Each row has a name. Each question is about the rows just above it.

Columns, left to right: C V X L D H
k292: [ 33.1  29.0 -15.3 -54.4  40.7 -19.5]
k496: [ 82.7 -15.2  19.3  82.8 -45.7  74.6]
k776: [ 82.7 -15.2  19.3 -88.3 -45.7  74.6]
k613: [ 82.7 -15.2  19.3  74.5 -45.7  74.6]
[ 82.7 -15.2] with +1 step of 0.1 on every entry: => [ 82.8 -15.1]
Go on from [ 33.1  29.0 -15.3 -54.4  40.7] to the end of its row. => [-19.5]
Which column holds [ 40.7 -45.7] top down? => D
The entry that follows [-88.3]: => [-45.7]
The entry that follows [74.5]: => [-45.7]
What comes right after [-54.4] in the named rows? => [40.7]
Shift each entry of [19.3] by -1 times 0.1: => [19.2]

Columns, left to right: R M S K U
k491: [ 34.6  67.0 -34.6 -23.3 -28.1]
k51: [ 15.8  36.6 -37.4 -57.5 -28.0]
k679: [ 73.5  33.6  15.0 -39.0  30.6]
k715: [ 34.6  67.0 -34.7 -36.5 -83.5]
Go on from [ 34.6  67.0 -34.6] to the end of its row. => [-23.3 -28.1]
What comes right after [33.6] in the named rows? => [15.0]

Columns, left to right: B Y T W
k480: [-25.9 -67.3   0.0 -32.4]
k591: [-25.9 -67.3 -11.1 -11.2]
k293: [-43.9 -67.3   8.1 -11.2]
Shift each entry of [-25.9] by +1 times 0.1: => [-25.8]
[-67.3] with +1 step of 0.1 on every entry: => [-67.2]
Right after [-43.9] comes => [-67.3]
[0.0] with -1 step of 0.1 on every entry: => [-0.1]
Which column holds [-25.9 -43.9] top down? => B
Which column holds this, read top down? [  0.0 -11.1] => T

Columns, left to right: Z Q N J F
k98: [-28.4 -28.5   5.3  18.0  20.0]
k232: [ -3.6  53.7  -2.6 -75.4   1.9]
k465: [ 26.2  21.9  16.5 -39.5  24.6]
k784: [ 26.4 -49.3   5.0 -14.8   5.9]
k567: [-20.4  53.7  -2.5 -39.5  29.3]
k505: [ -1.4   7.3 -22.6  22.5 -25.1]
k464: [  8.4  65.6  14.9 -13.0   6.7]
k297: [-13.6 -33.9  -6.1  29.0 -43.1]
k611: [ 19.1  62.4 -20.0  29.0 -43.2]
k769: [ -3.6  53.7  -2.6 -75.4  34.1]
Go on from [-20.4  53.7] to the end of its row. => [ -2.5 -39.5  29.3]
Go on from [ 26.4 -49.3   5.0 -14.8] to the end of its row. => [5.9]
After [ 16.5 -39.5], its row goes on with => [24.6]
Which column holds this, read top down? [-75.4 -39.5 -14.8 -39.5] => J
The entry that follows [26.4]: => [-49.3]

Columns, left to right: Piz dalo rafer kufis vetiz tazab zuk
k581: [  4.0 -20.6  -4.9  46.5 -40.7  43.8 -55.9]
k424: [ 70.9  -9.0  30.8 -61.0  -2.0 -15.2  42.0]
k608: [ 75.7  11.3  25.2 -44.1   8.6  12.9  60.9]
k836: [-50.2 -24.3  -6.9  -3.2  -8.6 -46.2 -51.5]
k429: [-76.2   5.5 -24.7  27.1  14.7 -25.0 -27.7]
Move every entry of [-61.0  -2.0] by -1 step of 0.1. => [-61.1  -2.1]
Which column holds this, read top down? [30.8 25.2 -6.9] => rafer
[-51.5 -27.7] is in which column, read top down? => zuk

Columns, left to right: zefod Kemu panug vaf vonak Sola rel
k154: [ 38.1 -71.8 -17.2  11.3   9.4  12.3 -53.5]
k172: [-50.1 -12.2 -37.6   4.5 -20.1  -6.0 -27.4]
k387: [17.1 -5.0 38.2  1.1 -6.1 13.9 37.0]
Which column holds this, read top down? [-20.1  -6.1] => vonak
[4.5 1.1] is in which column, read top down? => vaf
The entry that follows [11.3]: => [9.4]
The entry that follows [-6.1]: => [13.9]
Right after [38.2] comes => [1.1]
[-6.0 13.9] is in which column, read top down? => Sola

Columns, left to right: Novo bizi tup vir zopep saseb dasi liped
k919: [ 5.9  9.8 10.5 17.1 13.9 76.1  6.7  7.2]
k979: [ 5.9  9.2  8.6 15.5  6.4  6.6 14.0  8.1]
k513: [ 9.9  9.8 10.5 17.1 13.9 76.2 15.9  4.7]
k980: [ 9.9  9.8 10.5 17.1 13.9 76.2 15.9  2.4]
After [15.5  6.4  6.6 14.0], its row goes on with => [8.1]
[ 9.9  9.8 10.5 17.1 13.9 76.2 15.9  4.7] is in which row? => k513
Right after [8.6] comes => [15.5]
Which column holds this, read top down? [7.2 8.1] => liped
Move every entry of [76.2 15.9] by +1 step of 0.1. => [76.3 16.0]
Shift each entry of [9.8] by -1 times 0.1: => [9.7]
[ 9.8 10.5] with +1 step of 0.1 on every entry: => [ 9.9 10.6]

Columns, left to right: G P A E
k579: [-60.8 -12.9  58.9 -35.9]
k350: [-45.2  -8.1 -29.3 -48.2]
k763: [-45.2  -8.1  28.0 -25.3]
k33: [ 38.0  -6.4  21.4 -18.3]
k461: [ 38.0  -9.7  21.4 -18.3]
k375: [ 51.0 -51.5  41.2 -25.3]
k285: [-68.6 -53.2 -13.9 -71.1]
k87: [  4.2  53.7 -51.3 -13.0]
k732: [ 53.6  54.8 -77.8  46.8]
k764: [-58.2  11.3  32.4  34.5]
Move every entry of [-68.6] by -1 step of 0.1. => [-68.7]
Move every entry of [38.0 -9.7 21.4] by -1 step of 0.1. => [37.9 -9.8 21.3]
What comes right after [53.6] in the named rows? => [54.8]

Columns, left to right: Kis gagen zof Dapo nasi Zug lede tum pip
k70: [-54.6 -23.0  29.2  34.3  32.6  32.6 -25.8  32.6 -23.2]
k339: [-52.4 -25.8  31.0  34.3  33.1  33.1 -23.3  26.8 -21.3]
k524: [-51.1 -22.2  25.0  38.7  31.1  31.1 -21.0  25.1 -22.9]
k610: [ 11.5  19.8 -56.2  -9.0 -49.6 -49.6  78.8  38.4 -22.7]
k72: [ 49.5   2.5 -13.3 -58.1  33.0  33.0   5.8 -35.5 -15.3]
k30: [-50.1 -18.4  29.5  31.6  36.3  36.3 -25.3  22.9 -21.9]
k419: [-25.4   3.0  51.7 -75.6  48.4  48.4 -53.7   0.9  -7.7]
k219: [ 57.6  36.0 -21.8 -26.0 -38.2 -38.2  24.0 -24.4  23.0]
k880: [ 59.0  35.6 -14.2 -30.3 -35.6 -35.6  31.8 -21.6  20.1]
The entry that follows [-56.2]: => [-9.0]
The entry that follows [-14.2]: => [-30.3]
Move every entry of [-53.7   0.9] by -1 step of 0.1. => [-53.8   0.8]
Go on from [-23.0  29.2] to the end of its row. => [ 34.3  32.6  32.6 -25.8  32.6 -23.2]
Go on from [-50.1 -18.4  29.5] to the end of its row. => [ 31.6  36.3  36.3 -25.3  22.9 -21.9]

Columns, left to right: biti dat Mitu zis
k987: [ 36.7  60.3 -60.0  28.2]
k693: [ 52.8  53.3 -20.3  -3.6]
k151: [ -4.2  79.4 -25.3  40.7]
k218: [-41.1 -24.4  28.3  54.5]
Right after [60.3] comes => [-60.0]
Shift each entry of [-41.1 -24.4] by -1 times 0.1: => [-41.2 -24.5]
[28.2 -3.6] is in which column, read top down? => zis
[60.3 53.3 79.4] is in which column, read top down? => dat
Right after [28.3] comes => [54.5]

Columns, left to right: kisad nuven Bani vagon zedab kal
k824: [ 22.5 -44.0   4.8  55.8  15.0  33.9]
k575: [ 29.9 -31.8  -5.5 -14.8 -31.6 -25.5]
k793: [ 36.2 -13.4  -7.0  -0.4 -33.9 -50.6]
k272: [-37.9  -6.5   7.7 -13.2  32.3  69.6]
k215: [ 22.5 -44.1 -13.3 -32.1 -29.7  -7.3]
k789: [ 18.3 -19.5   8.2  84.5  14.9  63.4]
k976: [ 38.7 -55.5  -0.4  22.5 -24.3  22.0]
k412: [ 40.0 -44.4  -1.8  20.9 -27.1   3.7]
After [-44.4  -1.8  20.9 -27.1], its row goes on with => [3.7]
[-13.4  -6.5 -44.1 -19.5 -55.5 -44.4] is in which column, read top down? => nuven
Which column holds this, read top down? [ 55.8 -14.8  -0.4] => vagon
The rest of the row after [ 22.5 -44.1]: => [-13.3 -32.1 -29.7  -7.3]
Right after [-13.4] comes => [-7.0]
Move every entry of [ 38.7 -55.5  -0.4] by +1 step of 0.1. => [ 38.8 -55.4  -0.3]
The entry that follows [32.3]: => [69.6]

Columns, left to right: Mipus tove suzo dorop Zim
k237: [-87.5 -66.8 -58.4  54.7 -28.4]
k486: [ 24.2 -30.0 -35.2  66.7 -34.1]
k69: [-61.0   2.7  -2.2  38.5 -87.4]
The entry that follows [-87.5]: => [-66.8]
Which column holds [54.7 66.7] top down? => dorop

Columns, left to right: dadok zev kubis Fibiv
k792: [ -4.2  99.8  24.7 -12.2]
k79: [-47.0  19.2 -44.1  53.7]
k28: [ -4.2  84.1  24.7 -17.3]
k364: [ 39.2  62.4  45.8 -52.5]
k418: [ -5.1 -68.5 -33.4  30.8]
k847: [-18.6 -49.4 -40.6  40.8]
k857: [ 39.2  62.4  45.8 -19.6]
k201: [-29.8 -30.4 -44.2  47.8]
k805: [ -4.2  99.4  24.7 -12.2]
k757: [ -4.2  80.3  27.8 -21.9]
k441: [ -4.2 -96.7  -8.6  -2.3]
k884: [  6.3  67.2  33.9 -31.6]
[-52.5  30.8  40.8 -19.6  47.8 -12.2] is in which column, read top down? => Fibiv
[-52.5  30.8  40.8] is in which column, read top down? => Fibiv

Columns, left to right: fop rop bub seg
k442: [ -4.9  -7.6 -91.6  94.2]
k91: [-12.0 -22.8  13.7  25.1]
k359: [ 36.7  18.8  76.7 -49.5]
k382: [  9.5 -10.1 -26.7  19.9]
k371: [ 19.4  -8.3  38.9 -22.2]
k299: [ 38.9  -7.6 -91.7 -36.4]
k838: [-23.8  14.2  -7.4  44.4]
k81: [-21.7  -2.1 -89.8  -4.0]
k657: [-20.1 -11.0 -44.4 -68.2]
k475: [-10.1  -7.9 -22.6 -13.4]
The rest of the row after [ -7.6 -91.7]: => [-36.4]
Shift each entry of [-23.8] by +1 times 0.1: => [-23.7]
Move every entry of [-8.3] by -1 step of 0.1. => [-8.4]
Shift each entry of [-21.7  -2.1] by -1 times 0.1: => [-21.8  -2.2]

Columns, left to right: bama Lapen serar pomiz gis nipa gipi susoz bozi Simo
k925: [ 34.9 -38.6 -41.3 -46.3  40.0 -45.2 -42.1  52.1 -41.3 -38.4]
k655: [ 56.2  56.5 -66.7  56.6 -46.2 -70.1 -69.7  69.7 -66.6 -64.9]
k134: [-26.4 -26.6  65.1  71.7 -29.0  33.3  33.2 -42.0  34.8  29.1]
k397: [-49.6 -52.5  65.2  71.7 -54.8  68.5  63.9 -67.5  65.7  61.1]
k139: [ 34.9  35.5 -41.3 -46.3  40.0 -45.2 -42.1  52.1 -41.3 -38.4]
k694: [-46.1 -44.4  49.5  56.6 -46.1  56.8  53.3 -58.2  53.7  49.1]
k553: [-27.0 -26.2  32.2  36.8 -29.8  32.7  35.1 -44.1  34.7  29.1]
Go on from [65.2 71.7] to the end of its row. => [-54.8  68.5  63.9 -67.5  65.7  61.1]
The rest of the row after [-27.0 -26.2]: => [ 32.2  36.8 -29.8  32.7  35.1 -44.1  34.7  29.1]
The rest of the row after [68.5 63.9]: => [-67.5  65.7  61.1]
The rest of the row after [ 56.6 -46.1]: => [ 56.8  53.3 -58.2  53.7  49.1]
The entry that follows [-58.2]: => [53.7]

Columns, left to right: radus mizu pog Benur torup
k698: [ 38.5 -65.1  25.9  26.4 -25.1]
k638: [ 38.5  65.4  -5.5  26.4 -25.1]
k831: [ 38.5  65.4  25.9 -65.2  46.5]
Which column holds this, read top down? [65.4 65.4] => mizu
Right after [-65.2] comes => [46.5]
After [38.5 65.4 25.9], its row goes on with => [-65.2  46.5]

Columns, left to right: vok tet Pilot Nesem Bafa Segi
k848: [ -9.5 -12.3  11.2  -8.7 -16.4  11.3]
k556: [ 25.0  32.6 -44.9  22.9  43.7 -30.1]
k129: [ 51.6  67.3 -61.5  47.3  90.1 -62.2]
k871: [-17.5 -22.8  31.3 -16.0 -30.5  21.1]
k257: [ 36.2  47.3 -64.9  33.2  63.3 -43.7]
k319: [ 51.6  67.3 -92.4  47.3  90.1 -62.2]
k809: [-31.9 -41.6  57.1 -29.2 -55.7  38.5]
k41: [ 39.9 -12.3  16.8  26.0 -16.4  11.3]
k863: [ 51.6  67.3 -92.4  47.2  90.1  11.3]
Move every entry of [-17.5 -22.8] by -1 step of 0.1. => [-17.6 -22.9]
The rest of the row after [ 51.6  67.3 -92.4  47.3  90.1]: => [-62.2]
Right after [-22.8] comes => [31.3]

